Rotation paths and how fast each direction turns (deg/step):
Each turn is a multiple of 5 degrees from 10 to 175, or 0.
Each row of a path follows its step; steps can be skipped.
Path 1:
step 1: [ 22  -1  -2   8  -4   3  -1  -5   6  -2  13   3  -3   0   8 -12   0 -10
  16  -7  15  -3  -7 -11  -1  -2  -3   6   4   2  -6  14  -6   8  11   7
  -2  15  -5  -3  -2   3  -5  -9   6  -1  -9 -16  -3  -6  -2  -1  13  -6
   5  -2  -2  -4 -11   1 -19   2   3 -19  -1   5   3  -4  11   8  -5   5
  -7  15  -2 -25 -11 -11   4   5  17  -2  -3]
step 6: [ -8  16  15   5   4 -10  -7 -15   2   2   7   1  15   2   7 -15  -9  -3
  18  -7  -3   1  -4  13  20 -11   0   8   4   9 -21   4  -4  -4  -2   0
 -12   4  -5   5 -17 -12   2   0   7   0 -20  -1   5  -4   3  -9  -4  -6
   0  13  -3  -9  -5   4   3   6   3  -3  -3   3  -6  -6   3  14   5   3
  -5  10   6  -9   3 -16   6   0   5   9  10]
step 7: [ -7  -5  -5 -12   6  -5   9  -4  -3  -6  13  -5  -3 -16  10  11  -6   6
  -4   5  -5   9  -3   3   3  -4 -15  12  17  -8   1   2   5  -3   4  -8
  -7   0  -6  -3   8 -11   8   6  12 -12  -9  -7  -5   1 -11  -7 -29 -18
  10   7   0  -9  -6  -1  -5 -10  -5 -11   3  13   4   9   7  -2   0  -4
  -1   8   0  -2   0 -28   5  -1  11   5  -3]
step 10: [  4   6  -7  -7  11  -4 -15   5 -20  18   2 -15   0   4  13   4  -2 -18
   1  -1  -3   4   0   6   1   6  -3  -1  10  -7  -1  23   8  -6   9  -6
  -6   5  -5  -5  10   1   7  -1  16  12  -8 -20   2   8  19   0  -7  -6
   1   9   5  -1  -3  -8   0   8  -2  -2   1  12 -10  -4   4   7  -8   0
  15   2   1  -4 -11 -10   4   3 -11  12 -14]
step 18: [ -9  -1  -3  -7   9  12  14   1   4  -7  23  14   3  -1   3   6  10 -11
  -2  -2  -1   8  -5   1   8   0  10   9   1   0  -6   2  12  -9  22  -3
  -3  -2  -3   1   5   5   2  -6   1   9 -16  10   0   0   3   3  -8 -20
   7  -3 -13  -7  -1  -4   3  15   1 -10   7  10   4  19   8   5 -22  11
   1  11  10 -12  -7   1  -8   0   9   4 -13]
step 21: [  2   3   4  -3   3  -4  -8  -1  -1   5   9   5  12  14   8  -5   4  -4
  17   0  -6  11  14  -1  14 -19   4   4   2  -4 -12  13   4   9  11 -14
   2 -18  -6   0   4   1   0   3 -10  11  -6 -11  -4  -8   7   1  -5  -1
  -3  -2 -14   5  -3   7   7   9  11  -1   9  14   0 -13   6  17   7  -6
  13   2  11 -14   2 -16 -18  -8  -6  -8  -6]
step 24: [ -5  -6  -7   0   3  -9   1   1   6  -5   8  -8   5 -10   3  -8   5  -5
  16  -6   4   7   0  -8   1 -12  -5  17  -4  15  14   5   7  12   3  10
 -12   1  14  -2   2   0  -7   8   7   4 -19  -2  -4  -9  -2  -4  -8 -25
  10 -14   3   6   1   6   8  -2  -4   3 -11  -1 -10  -7  13   8  17   1
   4   7  17 -18  17  -8   6  -1  -3   5   2]
step 34: [  6  -7  -1   2  -9  -5   3   2   2 -12  17   6   0 -11  12 -12  -2   4
   5   0   2  -6 -12 -17  18 -16 -18  15  -4   9  10  18   1   2   2   0
   5  -4   3 -11  11  -3   5  -3  -2   9 -17  -6   2  -6  -2  -5  -6 -15
   2  -1 -10  -2 -11  -1  -1 -12   1  -6  -2  -8   2   8  15  10   3 -16
   8  -8   4  -6  12  -4   6 -11  -4  -9   4]
Speeds:
[ 1  2 -1 -2 -1  0 -4 -1  0  0 -1  0  0 -1  0  0 -4  2  0 -1  2  2  0  3
 -4  1  0  1  1 -1 -6  3  1  1 -4 -1  0  1  0 -2 -3  0 -1  1 -1  0 -1  2
  0  1  2  2 -3  3 -4 -1 -4  4  0 -1 -2  0  1 -1  4 -2 -1 -3  2  2  0  2
 -2  0 -3 -3 -2 -3 -1  3  3 -3 -1] : 70
[ 3  4 -3  1  3  0 -2 -2  3  0 -2  3 -1 -2 -3 -2  4  1  3  1 -1  1  0  3
  0  0 -3  0 -1  1 -2 -2 -5  3  2  1  0 -4  0  2  2  1  0  4  5 -3  0 -2
 -1  2 -4  0 -2 -1 -2  0 -3  1  2  1  0  1  0  1  2  2  0  2 -2  0  0  2
  3  1 -2 -2  2 -1  2 -1 -2  3  0] : 20
[ 0 -1  2 -6 -1  3  3  1  3  2 -1  3  0 -1  1  0  0  3  1  2  0  3  1  2
  2 -2 -3  1  0 -1  0 -1  1  1  4 -2  1 -3 -1 -2 -1  1  0  0 -2  0  4  0
 -3  0  2 -3 -2  4 -2  1 -1  1 -2  4  0  0  1 -2  0 -1  2  0  4 -5  1 -5
  1 -2 -2  4  4 -2 -1 -1 -1 -1 -1] : 80
[-1  1  1  2 -4  0  0 -2  2 -2 -3  3 -1 -3 -2  3 -2 -1 -1 -1 -2  0  1  2
  2 -2  0  0  0  0  2  5  0  1 -4 -1 -1 -2 -1  2  0 -1  1  0  1  2  0 -3
  1 -4 -3  0 -3  3  2  1 -3  1 -2 -1  0 -2  2  3 -2  0  0 -2 -4  5 -2 -5
  0 -2  2  2  2  3 -1 -1  1  1 -3] : 170
[-2 -2 -1  0  0 -1  0  0  0  3 -5 -1 -1  1  0  2  1 -1 -3 -1  2 -2  0  3
  1 -1  1 -2 -3 -5  3 -1  2 -1  0 -1  0 -4  2  1  2  4  1  0  0  2  3  2
 -4 -3  1  3 -1  0  5 -1 -1  3 -2 -2  0 -1  2  1  3  2  0 -3 -2 -2  2  3
  0  2  0 -4  1 -2  2  4 -2 -2  4] : 65
Path 2:
step 5: [ 13   8  -5  -3   2 -19  -4  -9   6  -7 -25  -9  -9  -7   1   4  -6   5
 -28   9   5   8   6  -2   3  -3   9   0 -15   7  -4  13 -10  -2  -5   6
  -6  -7  -5   1  10  -4  19   3 -13  14  -8   1   4   4   3  -9   3 -17
  -1   3  11   6   8   4  -2   1  -8   1  -5  -2  -6   3   6   5  11 -22
  -6  -3  19   1 -16  10  -2   0  -1   0   5]
step 6: [  1  -3  13   3   2 -10   2  -4   7   3  -5   3  -5 -14 -19  11  -6  -1
  -8 -13  16  -5   1   6 -11  17  -2 -11   5   8   0   8 -19   6  -3   1
 -17   0   2   9   3 -10  -1   9  -3   7  -9  -1  -7   2   4   2 -19  11
  10  -3  -6   5  -6   9  -5  16   0   7   4  -3 -17 -14   1   6   4 -16
 -14 -11  11  -6  -2  -6   2 -20   2  20  -7]
step 14: [  1   2  -4   2  -1 -16   2  -1  12 -10 -10  13  10  -9   1  -4 -14   7
 -19 -13   4  -4   2  -1   2   3   3  13   3   3   3  20 -10   2   6   7
   1  -2   0  -8  16  -8   2  20  -8   2  -7   4 -15   0   2 -10  -9   1
   7  -4  -2  -5  -4  18  13  11  -8  14  14 -16   7   5 -19 -12   6   0
 -18  -2  15  -5  -3  -4   1  -6   8   7   5]
step 15: [  4 -13  -2   1   0  -9   9   0  19  -5 -16  -8  -4 -11  -1 -12  -8  10
 -16   5  25  -2  -4   0   1  17   4  -1  -2  -3  -5  -8  -8   8  -3  12
   6  10  13  -8  -6 -23  13   1  -3   2 -13  -5 -10   1   0   5  -1   2
  10  18  21   6 -13  15   0  -3   8  -6  -1   1  -3  -9   4   0   1  -5
  -5  -5  15  -2   8   4  -1   6 -13   0  -7]
step 23: [  5   6  -4   4  -6  -2 -17  -5   7 -10  -5   6   3 -21  -3   0   7   4
 -12  -1  25   8  -5   4   7  -7   1 -17   1   8  -1  10  -4  15   2   4
  13 -13   4  12   6 -10  19  12  -3   0 -26  -5  -2  -9  -2  -6 -11  -8
  11   2   2  -1  -5   4  -4   6  -4  11  -3  10 -13   0   5  -9   1  -5
  -4 -10  23  -6   0  11   8  -3  -8   6  -1]
step 24: [  4   2  -1  13  -1 -21 -13  -4   3  12 -20 -10   3  -6  -5   8 -24  -4
  -1  -5   6   3  -7  11   8  10 -13  -7   1   2  -6   9 -16   8  -4  10
   9  11  13  -3  11  -3  -8  17  -2   6  -8  -9 -10   8  -6  10  -8  -4
  10   7   1  14   0   7   1   0  -2  -6  -6  -8  -4   7   4   8  22 -17
 -12 -10   6  -4  -7 -16   4  -7   9  -5   0]
step 25: [  2   3  -5  19   1  -7  18   6   9   1  -8  15   8 -15  -9 -15 -25   4
 -16  -5  11 -13  -1  -2  -1   8   4  -1   1   3 -10  18  -2  -7   1  -3
  -6   7  10   5  -4   0  16   4  -7  -6  -5 -11  -9  10   8 -16 -10  -9
  -8  12  -4   1 -11  -3  12   1  12   7   8  -4  -9   3  -2  10   0  -3
  -5   2  10 -13  -6   9   0 -14   6  -1 -13]
step 32: [ -4   2 -12  15   6   2   1  -8  21   6 -12   4  -3 -10   3   4  -5  -8
  -4  -7   9   9  -7  -4   5  16   9  14 -13   8  -8  18 -14   4  -8  12
  -4  -5   0  -4   0 -10   5   4 -16  -3  -5  -8  -4   6  -3  -5  -2   8
  22   7  -7  -1  -9  14  -6  -2  -1   7   8 -10  10  -8   9   7  19   0
  -2  -7  20  -7  -5   2   7 -18  -7   1  -3]
Speeds:
[-1  0  3  5  2  1  2  0 -2 -4 -2  3  2  0  0 -1  2  1 -1  4  1  0  2 -3
  2  1  0  1  2 -5 -1 -2  0  0  4  2  1 -1  2 -4  1 -3  1  0  2 -1  2  1
 -2  1 -3 -1  3  2  2  1  3  1 -1  4  5  0  0  0  0 -4  2 -2 -1  0  1  2
 -1  3 -4  0  0  0 -1 -1 -1 -1  4] : 25
[ 0 -1  5 -3  2 -3  2  0 -1  1 -4 -3  0  2  0  1 -1  1 -1  0  1 -3 -1 -1
 -1  4  1  4 -1 -1  1 -2 -1  3 -1 -3  3 -3 -1  0  2  0 -3 -2  3  1  0 -2
  0 -1  2  6  0  2 -2  5  2  2  3  1  1 -1  0 -1 -1  1 -3  2  0 -2 -1 -1
 -1 -4 -3  1 -3 -1  0  0  0 -3 -1] : 155
Path 3:
step 10: [-10   9  16  -4  26  -9 -12  -3   9  -3   0   5   0  11  17   6 -18   8
  -3  -4 -14  -5  11  -5  -1   8   0   5  -7  -1  10  -3   1 -14  -5   0
 -10  12   9   0  14 -18  -6  11  -8  -1   1   0  -5   3  -6  -2  -8  -4
  -1  -1   4   0 -11   8   4  11 -15  -1   0   1   7  15   9  -5 -21  23
   9  -2  -9  -4   4   2 -15   5 -10 -10  -5]
step 11: [ -5  24   6   0   7  -2 -18   0  -8 -21 -12   0   4  14  15  -4 -10 -13
  -5   0 -10   8   3 -11   7   2  10  -9  -2   0  -8  -4   5   9  -6  12
  12   6  -7 -19   0   0  -1 -11   2  17   3  -7  -4   5  -1  13   7  -6
   0   0   5 -16 -14  -4   8  -2   2   5 -10  10  -4   4  -4  -6  -3  18
  -2  -2  -1  -7  12   9   7  13 -13  13   9]
step 20: [  0   5   4 -10  -4   9   6   2 -16 -18  -1  17   1  -4  -5   0   1  -2
  16  -8  -9  -3  -7  -6   3  -5  -5   3  -8  -3 -12  18   3  -8 -12   1
  -3  10  -3 -17   2   1   2   8  -9  15  15   7   9   3   2   8  -5  -1
  10  -1  -2 -12   3  -3  -1  16   2 -11   1  -8  15  13  16  20 -10  11
 -18   2  -5 -12   7 -14  -7  14   0  -9  -2]
step 24: [  6   0  -7  -5  15 -18  -7   5   2 -13  -3  18   4  -3  20  -7 -21  10
   7  -3   2  13   2   8   8   9   6  -4   3 -13   6   6   6   5 -12   6
   9  18  -5  -4 -11 -24  -2  -2   4  -2 -11  -4  -2  16   2   1  11   4
   5   2  11   0  -9   2  10  -1  -2   4   0   5  14   6   4  -2  -3  19
 -15  12  -5  -3  19   1  -6   6   3   0 -11]
step 27: [ -1  24   7 -14  16 -11  -9 -15   6 -11 -11  12 -10   9   5   1 -23   8
   5   4   0   4  13 -12  -5  -1  -3   5 -12   1   7  -6  -3   1  -7   0
 -16   4   1  -9   1   1   3   8   5   6   7   3  -1   5  -3  -1   5  13
   3   0  19  -4  -4 -20  11  10  -6   9   0   4   5  14  -5   5 -15  22
   6  -4  -7  -7 -11   8  -9  -8  -6   0  -5]
step 29: [-19   7 -11   4  11  -9   0 -15   3  -8   0  23  -2  12  13   0 -15  -4
  -8   3 -23  -3  11   1 -15  12 -11  -7   2  -1   3 -10   3   2 -10  18
   8  19  -8 -10  -4  -2 -14  12   0  16  -8  -4   1  -2  -5  -3  -1   6
   4  -2   2 -14  -8   1   4   7  -1  -4  -7  -2   2  16  -1  -4 -12  -3
  -3  11   7  -8   4  10   6   1   3  -6 -17]
step 30: [-10  17  13  -3   7 -14  -4   8   6 -16   6   2 -10   8  -1 -12 -12  -3
   5  -4 -16  -1   1  -1  12  -8   5   8 -19  17 -17   3  -8  18   5  11
   3  -7   2   3   9   1  -5   5   1  15  -2   6 -11   5  -9   7  -3   7
  15   8  13 -11   1  18   6  -1 -15  14  -2  -8 -14   9   9  -4 -11   7
   0   7   2  -9   3  11  -5   7  -5   0   8]
step 33: [  9   8  18   8  13   0   0   6 -16   3  16  14   3   7  -2   4 -14  -6
  15  -5 -18  -1 -15 -16  15   2  -3   7  -5  10 -13   6   7   1  -2  -8
  -3  14  -4  -7   6 -16  -2  15  -9  -7  -2   5   3   0   6   1  -3  -1
   4   3   6  -4   0   3  -6   5   7 -12  15 -10  -6  21  -3   1 -11   9
   8  14   7  -1   7  22  -4  14   2  -7  -3]
Speeds:
[ 0  2  0 -2 -1 -1  0  2 -1 -1 -2  0 -1  1  0  1 -1  2  0 -1 -1 -1 -1  0
 -2  3 -2  3 -1  3  0 -1  0  5  3 -1  2  2 -1  3  1  1  2  2  1 -1 -1 -1
 -2  1  0  4 -1  1  6  4 -1 -1  2 -3  3  2  2 -6  0 -3 -3  2  0 -1  1 -5
  1  0  1  3 -3 -3  4  0  0 -1 -2] : 25
[-1  0 -1  0 -1  1  3 -1  1 -5 -1 -1  3 -4  0 -2  0  1  0  3  3 -1 -2  3
 -1  1  2 -3 -3  3 -2  4  2  0 -4 -1 -3  0  1  5 -2  2 -1 -1  0  0  0  5
 -1  3 -3 -1  1  1 -1  4  2  2  2 -1  0 -1  4 -1  1 -3  0 -2  2  1 -2  1
 -1  2 -1  0  2  0  1  1  4 -1  3] : 60
[-3  2  0  0  4  4  2 -3  1  0 -4  0 -4  3  4 -2 -2  3 -2  0 -2  1  0 -2
  2  1  0 -2  2 -1 -3  1 -1  2 -1  3 -1 -1  2  3  1  0  1 -1  1 -1 -3 -3
 -1  2 -1  1 -4 -1 -1 -4  3  0 -2  3  2  1  2  0 -3 -1  0 -2 -1  0 -3  0
  4  0 -2 -1 -2  2  1 -2  3  4 -1] : 20
[-3  1  1  0 -1  2 -1 -1 -4  0  0 -4  1 -1  1  3  0 -1 -1 -2  0 -3  1 -1
 -1  1  1 -5  1 -4  2  0  0 -1 -1  1  0 -1 -3 -2  3  5  0  1 -1  0  3  0
  1 -1 -1  3 -2 -2 -2  0  2 -5  1  0 -2  1  3  0 -2 -1  2 -4 -1  2  2 -3
  0  1  1  3  4 -4  2  5 -2  2  0] : 125
[-1  1 -2 -2  4 -3 -1  1  1 -1 -2 -2  3 -1  1  2 -2  1  1  2 -2  1  3  2
 -1  0  2 -6 -2  2  0 -3  1 -2  2 -2  0  1  0  0 -2 -1 -2 -4 -2  1  3 -3
  2  1  0  2  2 -2  0  2  0  5 -4 -2  4 -1  0  0 -3  2 -1 -2  2  0  2  3
  2 -3 -2  4 -3 -1 -1  1  0  0 -2] : 25
[ 1  0 -4  4  6 -1  1 -1  0  2  3 -1 -2 -1  0  4  2 -2  1 -1  1  0 -2  0
 -2  1  0 -4 -1  1 -3  1  1 -2  2  2  0 -1 -3  1 -2 -3 -4  1  0 -1  0 -1
  0 -2 -4  0 -3  2  1  0 -3 -2  1  2 -2  1 -3 -1  4 -1  2  1  1 -1 -1 -1
  1  4  4  1 -1  0  0  2  4 -1 -4] : 90
[ 2  1  0  2  1  1  0  2 -6 -1 -3  1  1  2 -6  0 -3  1  5  3  4  1  0  3
  0 -4  5  0 -1  2  1  3  2  3  0  3 -1 -1 -2 -4  2  3  0  1  0 -1 -1 -2
  2 -1  2 -1 -2 -1  2 -2  3  0  2  0  1 -3 -3 -1  1 -1 -2 -1 -1  0  0  1
  3  1  0  0 -2  2 -1  1  0  2  0] : 135
